In the data rows, 128 means zero.
Each row has a hidden score. How much does it go up from the first row of each pair to the second? 10 means little or no change, 20 a big rise and 0 a big fall. The score is a weighted sum of the row's numbers plus the product of two more (or one squared), each taken from its middle value.
[152 120 139 179 134 139 141 127 110 113 112 131 123]
[125 157 130 126 168 132 103 120 159 119 122 111  99] -> 11
[113 150 132 137 155 134 126 117 122 111 100 105  74]
[150 123 184 168 104 117 162 107 120 125 119 161 155] -> 11
[134  99 106 118 141 148 153 158 108 143 166 119 108]
[113 173 134 133 131  99 120  92 126 102 113 147 120] -> 5
[110 106 103  91  95 119 161 144 142 133 154 132 153]
[157 112  99 132 122 127 119 133 122 120 116 156 166] -> 5
[108 109 149 101 147 115 135 169 128 164 173 106 102]
[127 143 140 119 143 151 130 125 131 115 113 101  99] -> 7
[120 101 140 113 142 138 137 177 118 157 168 109 111]
[138 100 107 114 143 136 156 147 102 142 171 117 102] -> 14
[124  92 124 111 151 117 130 157 120 150 177 121 112]
[129  88 113 108 128 149 159 167 119 152 160 106 129] -> 12
[116 106 100  97  95 122 153 136 141 161 159 129 146]
[109 104 120  90 127 149 137 143 140 161 153  96 108] -> 7
[125 114 141 115 130 102 142 120 123 139 170 136 143]
[111 165 134 128 139 131 111  92 100  89 116 142 107] -> 12
[139 109 110 127 139 138 120 146 146 103 159 171 153]
[107 112 146 107 117 106 132 129 127 133 160 121 132] -> 13
[148 102 141 164 106 136 166  96  89 118 109 126 135]
[102 168 143  85 136 104 122 105 127 127 120 112  92] -> 17
[117 172 126 112 113 118 109  88 151 104 102 127 123]
[150 115 119 148 138 145 103 179 141 130 136 155 146] -> 11
[160 113 110 157 148 152 107 147 127 109 136 150 144]
[116 100 114  93 134 143 134 162 150 157 154 112 113] -> 11
[153 120 131 162 109 105 152 123 126 143  90 125 151]
[160  93 114 145 127 165 130 142  77 114 137 144 149] -> 11
[120  94 135 100 113 146 127 157 119 127 151 130 125]
[108 120 145 107 112 105 137 127 128 130 155 130 134] -> 13
[104 119 129 122 119 153  93 169 163 187  95  77 129]
[118 135 113 144 105  96 145  93  93 129  85 141 140] -> 8
[133 146 118  97 138 109 134  97 132 138 104 121 122]
[155 127 137 155 111 110 152  97 122 132  79 154 151] -> 8
[159 115 153 171 123 107 166  89  86 115 118 146 118]
[ 97 124 123  93  98  87 143 154 143 150 164 130 143] -> 11
[125 157 139 109 148  92 111 113 151 134 104 108 123]
[126 100 110  86 114 123 159 141 135 156 153 115 142] -> 8
[114  96 117  99 150 118 147 157 133 167 177 122 125]
[119 158 127 127 170 133  84 108 169 132 116 102  95] -> 12
[125 101 146 110 101 132 134 121 110 140 154 114 154]
[118  98 132 129 102 153 117 175 141 165  99  94 148] -> 2
[136 146 113 139 161 144 111 139 150 134 122 114 102]
[126 153 122 129 172 123  84 127 166 139 118 115 101] -> 9
[110 101 139 124  92 165 102 179 142 165 103  99 145]
[116  99 127  93 105 129 143 136 113 137 146 128 150] -> 11
[137  90 125 135 131 177 151 191 116 174 164 106 117]
[155 108 121 171 127 157 143 134  94 115 102 122 118] -> 5
[ 96 117 103  86  99 120 156 141 127 172 143 108 132]
[116 152 129 135 114 121 109 126 136 115 106 132 120] -> 8
[153 112 165 169 113 113 166  89  99 121 113 140 128]
[110 107 138 111  72 137 105 145 168 181  96 107 171] -> 10
[122 163 115 100 129 112 126 120 138 124 115 129 122]
[107 116 126  92 146 123 133 139 157 167 176  96  99] -> 15
[124  85 135 113 120 153 129 153 105 122 140 123 131]
[121 100 136 105 144 148 135 144 144 167 165 105 118] -> 12
[143  87 117 119 132 166 151 158 115 150 164 109 117]
[141 138 128 153 141 125 144 101 118  89 138 155 137] -> 5
[131 159 109 104 141  99 113 101 143 131 114 141 138]
[124 151 123 136 155 115 125 113 126 121 119 126  97] -> 11
[150 113 116 151 160 147 122 139  99 123 133 137 118]
[153 123 126 159 152 145  96 157 137 117 144 135 129] -> 11
[118  94 142 119 115 127 144 135 137 146 147 118 143]
[108 110 114  99 144 139 135 154 137 157 171 111 119] -> 11
[153 122 173 158 111 104 176  74 104 120 100 142 137]
[120 164 118 104 156 142  96 106 151 128 124 113  98] -> 10
[153  88 110 144 128 155 130 151  82 106 142 158 136]
[139 124 140 137 117 141 123 126  95  89 142 149 126] -> 10
[119 112 122 142 104 117 139 126 111 140 100 124 124]
[115 168 120 115 175 129  99 115 155 126 131 118 100] -> 12
[116 107 117 107 113 126 158 122 111 150 149 101 125]
[154 120 149 177 132 143 141 126 110 115 112 125 138] -> 8
[153 130  94 129 125 127 136 129 135  89 119 165 161]
[120 111 123 104 152 116 141 139 136 164 173  98  98] -> 8
[ 84 134 132  92  90 106 113 131 150 180 101 103 149]
[115 176 143 128 145 106 105  76 131 118 119 147 117] -> 16
[159 112 156 165  84 126 172  94 101 128 101 140 151]
[125  93 108 102 100 161 139 150  98 123 147 131 133] -> 13
[116 165 141 131 128 121 118 114 129 100 118 135 122]
[159 111 161 162  88 125 208  95  93 126 103 142 149] -> 6
[153 117 139 173 109 211 150 117 119 122 104 125 140]
[106 126 118  92  93 104 141 150 130 150 164 134 144] -> 9
[151 109 130 160 147 151 111 148 115 114 142 148 129]
[110 169 112 113 161 142  85 117 161 142 121 111  96] -> 12
[124  94 143 116 115 136 130 131 132 135 159 128 145]
[142 132 114 137 153 133 127 144 133 129 117 104  97] -> 9
[145 131 133 158 136 139 132 116 116 131 111 116 119]
[123 101 130 103 131 145 145 143 145 174 163 100 113] -> 13
[139 131 118 150 129 116 110 155 133 140 100 137 133]
[139 154 103 112 135 110 135 105 135 112 118 152 146] -> 9
[109 118 146 102 134 131 129 158 108 124 145 118 113]
[148 127 128 145 144 158 110 151 126 128 135 125 110] -> 9
[160 111 121 172 113 151 148 131 113 116 109 124 133]
[ 89 128 144  73 122 110 146 151 127 146 148 102  91] -> 7
[125 180 126 139 171 122 116  88 149 112 120 122  89]
[117 119 131  97 126  98 148 139 125 159 143 111 126] -> 9
[130  87 133 123 122 121 153 161 129 158 138 115 143]
[135 160 125 142 125 130 107 118 139  96 113 131 134] -> 10
[125 139  96 129 153 149 102 151 152 146  79  97  92]
[143 119 108 136 141 153 109 138 126 104 143 150 140] -> 7
[108  97 137 102 150 110 124 169 138 161 171  96 115]
[141 114 110 167 141 123 170 113 100 126 130 126 118] -> 12
[115 169 150 129 137  98 111  93 140 108 114 142 122]
[131 161 124 129 131 110 116 124 145 127 102 125 138] -> 2
[112 161 130 104 157 131 107 125 141 127 126 108  93]
[119 125 128 144 142 135 111 154 140 106 136 151 142] -> 8
[117 127 154 129  63 158  99 109 170 138 105 126 179]
[151 123 141 172 122 141 135 119 105 117 106 135 133] -> 4
[134 100 108 103 106 123 150 146 132 164 137 110 139]
[114 114 154 116 131 112 148 112 114 152 148 110 131] -> 16
[156 110 162 164  90 126 180  80  94 120 104 143 150]
[139 123 114 126 153 141 117 157 129 103 156 144 117] -> 13
[115 109 153  99 146 120 128 160 105 124 162 129 117]
[130 142  98 111 160 138 124 129 126 116 128 119 102] -> 7
[123 169 136 146 143 121 122  84 149 105 103 137 125]
[119 170 121 134 129 126 111 123 120  90 101 125 104] -> 8
[160 115 165 163  87 128 168  69  99 121  77 153 159]
[130  98 143 115 121 130 144 123 118 142 152 111 128] -> 12
[108 100 131 103 148 111 132 171 136 161 175 106 117]
[123 102 123 100 139 138 135 141 137 172 174 111 117] -> 11
[120 168 131 132 138 113 101  89 137 100 100 144 121]
[137 144 138 173 138 124 123 108 123 126 113 127 133] -> 8
[133  89 136 119 122 127 151 142 131 160 138 109 137]
[166  98 164 158  94 146 143 102 106 123  95 133 146] -> 11
[ 86 151 150 107  89 131  78 149 174 124 105 115 147]
[115 161 102 100 134 118 103 118 148 130 116 132 130] -> 5
[126 139 148 144 118 102 142 119 108  99 141 196 165]
[123  95 139 112 121 142 129 148 103 127 150 125 137] -> 13
[ 90 155 149 124 117 132  89 120 155 143  80  92 116]
[111 174 148 115 142 113 114  97 117  82 114 132  99] -> 8
[138 138 109 138 158 134 110 137 126 143 125 108  91]
[103 126 144 109  80 150 113 118 154 153  92 101 144] -> 11
[114 103 146 108  98 125 140 126 123 151 132 116 128]
[124 129 121 109 116 122 123 130  99  88 134 166 134] -> 6
[123 152 110 126 144 125 125 113 131 106 152 152 123]
[106 117 151 100 152 122 132 152 147 174 162  86  94] -> 12
[115 107  96  93  94 120 148 140 140 154 166 133 145]
[130  85 113 102 140 139 155 156 116 152 177 120 115] -> 8
[147 134 129 146 107 131 147 108 104  96 136 171 153]
[160 107 159 169  93 122 152  95 115 122 107 158 170] -> 11
[112 166 147 131 144 121 108 104 116  84 110 137 100]
[114 165 140 137 145 111 133  93 138 102 108 134 109] -> 5
[138 152 118 140 163 151 106 114 152 116 144 129 130]
[123 134 129 157 106  86 150 108 114 118 104 155 150] -> 6
[114 152 100  97 128  93 109 100 150 138 117 142 130]
[139 137 132 133 179 133 120 129 124 144 117  98  83] -> 10
[134 146 118 145 127 112 142 106 117  96 123 146 147]
[115 113 127  93 127  99 149 145 126 163 156 111 130] -> 11
[112  99 124 107  89 117 146 142 154 163 152 111 145]
[120 152 144 145 136 114 111 114 142 110 114 144 132] -> 9
[127 144 108 141 160 134  97 155 157 149 120 106 106]
[125  94 113 121 149 151 137 137 132 163 165 104 109] -> 11
[152 147 125 156 195  97 118 135 145 124 131 169 156]
[130 142 102 124 151 157 115 122 147 124 125  92  93] -> 16
[100 108 129  67  89 132 149 142 124 125 144 103 119]
[142 151 133 140 132 136 114 104 103  73 120 154 125] -> 10
[ 97 101 133 100 102 129 146 144 107 138 147 129 143]
[167 120 155 171  81 124 172  95 106 121  93 143 164] -> 6
[135 114 109 109 116 161 152 158 120 155 170 112 120]
[131 117 129 142 110 121 130 145 113  92 146 197 188] -> 1
[140 121 150 165 121 125 139 135 127 142 131 143 141]
[132 126 107 150  87 104 158 118 113 117  97 155 158] -> 12
[138 128 141 165 161 118 121 111 110 121 115 135 121]
[127 164 114 101 143 120 114 132 161 138 100 114 121] -> 6
